Rotation paths and how fast each direction turns (deg/step)
Each turn is a multiple of 5 degrees from 10 to 175, or 0.
Each row of a path follows its step; steps can be skipped.
Path 1:
step 2: [ 0.10  0.59 -1.96 -2.10  2.33  2.38 -0.75 -4.06  1.49  1.18 -0.53  1.16
 -0.50 -3.26  0.77  0.40  0.67  2.10  1.57  1.09 -1.22 -2.02  3.33 -4.82
 -0.90 -2.26  1.54  0.24 -1.81  0.15 -0.59 -3.15  0.09 -2.28 -0.05  1.66
 -1.00  1.01  0.76 -1.64 -3.59]
step 5: [ 3.46  0.73  0.35 -2.78  3.57  4.79 -1.29 -0.02  1.11  0.85  1.35  3.22
  0.79 -1.29  0.23 -0.68  1.11  0.45  2.17 -1.27 -2.95 -1.28  2.80  2.56
 -3.06  1.59 -0.09 -0.78 -0.97 -3.61  0.04  0.50 -0.71 -1.85  1.25 -0.41
 -1.83  1.40  0.04 -0.38 -0.63]
step 7: [ 3.29  1.90 -2.30 -1.06  1.33  1.70 -1.80 -0.32  0.33 -1.62 -3.64  0.71
  2.23  0.87 -3.93 -0.56  1.69 -0.13  1.57  0.24  0.45  0.62 -2.76 -3.41
  1.15 -1.90 -0.57 -0.40 -0.63 -1.91 -2.89  2.16 -1.53 -2.46  0.08  1.94
  1.95  0.01 -4.09  0.90 -0.50]
step 8: [ 0.95  2.52  0.25  0.61 -0.88  0.51  1.21 -1.18  2.21 -0.85 -0.59  2.91
  0.37 -3.80 -2.98 -1.49  0.73  1.72 -0.61 -0.80  2.23 -1.01 -1.43  3.40
 -1.62 -0.49  0.15 -1.80 -5.34 -3.66 -1.26 -1.15 -2.38 -1.90  0.83 -1.81
  0.37  1.65  2.50  0.62 -0.55]
step 10: [-0.45  0.36  0.93 -3.11  3.23  0.53  1.75 -2.53  1.00  0.37 -0.56  1.39
  1.88 -0.22 -0.32 -3.10 -0.66  1.96  2.67  2.56 -0.20 -0.94 -2.08 -3.37
  0.11 -0.83  1.45  2.03 -1.54  0.41 -0.09 -3.38 -0.25 -4.53  1.31  3.34
  1.38  3.00 -0.47 -0.79 -0.63]
step 11: [-1.38  0.78 -1.06 -3.80  0.61  1.09  3.22  0.90  1.28  0.58 -0.83  0.81
  2.50 -2.15 -0.44  1.77  2.03  0.78 -1.95  1.37  0.57 -1.01  0.22 -1.72
 -1.37  1.33  1.27  0.08 -6.14 -1.27  1.68  1.03  2.40  1.88 -2.69  0.32
 -0.50  0.77  3.63 -0.15 -1.48]
step 14: [-0.56 -0.89 -2.41 -2.08  0.60  4.45 -0.31  2.12  2.71  2.64  0.93  3.36
 -1.09 -1.29  0.24  2.28 -0.56  0.46 -2.03 -0.92 -0.26 -2.37  0.21  1.05
  1.25 -1.03 -2.96  3.82 -2.74  0.14 -2.00  1.84  2.40  0.89  1.37 -1.93
 -0.75 -0.57  0.61 -1.15 -2.67]
step 15: [ 0.96  0.55  1.89  0.37  2.39  0.59 -2.03 -0.78  1.01  0.14 -4.85  0.94
  2.46 -1.30 -2.00  0.30 -0.30 -0.85  2.31 -1.97  0.17  0.35 -3.36 -2.56
  1.89 -2.57 -4.24  0.44 -0.14  0.27 -0.40  2.51  3.69 -1.33  0.31  0.00
  1.96 -2.04 -2.12  1.02 -0.08]
step 16: [ 0.03  3.21 -0.57 -0.73  1.54  3.41 -0.07  0.78  1.32 -0.94  2.37  1.74
  2.74 -0.25 -1.40 -1.72 -0.38 -1.18  0.70 -2.35  1.25 -1.08  0.06  1.23
 -2.47 -3.29 -1.02 -3.14 -3.59 -3.76 -0.37  1.32 -1.22 -2.21  2.35  0.38
  0.49  0.67  1.57  2.56  2.28]
[-0.05 -0.98  0.43 -0.68  0.45 -0.74 -0.43 -0.15  0.10 -0.11 -0.13 -0.43
 -0.20 -0.27 -0.60  1.06 -0.20  0.43 -0.59 -0.44  0.39  0.17  0.80  0.06
  0.36 -0.07  1.82  0.19 -1.21  0.88  1.34 -0.88 -0.50 -0.02  0.60  1.16
  0.80  0.02  0.00 -0.07  0.12] => 40
[-0.20  0.77  0.59  0.70 -0.59  0.73  0.01 -0.47 -0.35  0.30 -0.90 -0.32
 -0.07  1.38  0.36  0.29 -0.63  0.84  0.20 -0.70  0.26  0.79  0.41  0.27
 -0.81  0.17 -0.85  0.81 -0.66  1.21  0.01  0.15  0.04 -0.09 -1.07  0.57
  0.63  0.79 -1.34  0.39 -0.12] => 130
[-0.64  0.06 -0.24  0.47 -0.05  0.94 -0.52 -0.54  0.15 -0.87  0.43  0.73
  0.58  0.67  0.15  0.75  0.85  0.56  0.24  0.78  0.73 -0.64  0.78 -0.07
 -0.62 -0.24  1.32  0.37  0.54 -0.71 -0.25  0.11  0.59 -0.39 -0.05 -1.09
  1.52  0.83  0.16 -0.53  0.63] => 125
[-0.43  0.16  1.05  0.99  0.59 -1.08  0.80  0.18 -0.51 -0.15 -1.45  0.51
 -0.45 -1.36  0.91 -0.11  0.40  0.46  0.16  0.25  0.20  0.00 -0.33  0.47
  0.06  0.20  0.19 -0.98 -0.10  0.82 -0.15 -0.68  1.29 -0.83  0.17 -0.94
  0.55 -0.04 -0.02  0.31 -0.30] => 160
[-0.51 -1.25  0.10  0.74  0.54  0.65  0.40  0.11 -0.57 -1.48 -0.14 -0.09
  0.57  0.21 -0.26 -0.06  1.09  0.85  0.11  0.73 -0.18 -0.29 -0.73 -0.86
  0.78 -1.07 -0.36  0.35 -1.09  0.35 -0.39  0.38  0.42  1.05 -0.32  0.80
 -0.48 -0.46 -0.22 -0.06 -0.79] => 90
[ 0.01  0.61  1.24 -0.47 -0.78 -1.24  0.23 -0.02  0.63 -0.15  0.42 -0.45
 -0.24  0.57 -1.06  0.20  0.01  0.03  0.99  0.37 -0.19 -0.85 -0.35 -0.37
  0.58 -0.25  0.01  0.19  0.89 -0.02 -0.17  0.22  1.31  0.70  0.77  0.50
  0.46 -0.22 -1.29  0.89  0.97] => 125
[ 0.91 -0.82 -0.30  0.18 -0.81  0.15 -0.19 -0.33  0.58  0.27 -0.46  0.25
 -1.38  0.39  0.26 -0.88  0.72  1.14  0.16 -0.55 -0.16  0.41 -0.19  0.27
 -0.55  0.16  1.17 -1.39  0.58 -1.10 -0.24  0.28  0.48  0.34 -0.16  1.22
 -0.01  0.14 -0.49 -0.39 -0.88] => 20
[-0.04 -0.20 -0.42 -0.47  0.24  0.14  0.66 -0.46  0.40  1.28  0.94 -0.32
  0.55 -0.26  0.76  0.78 -0.20  0.69 -0.06  0.53 -0.41  0.97 -0.06 -0.15
  0.70  0.05  0.80  1.13  0.51  0.58 -1.18  0.45  0.96 -1.42  0.39  0.33
 -0.46 -0.48 -0.52 -0.38 -0.85] => 90
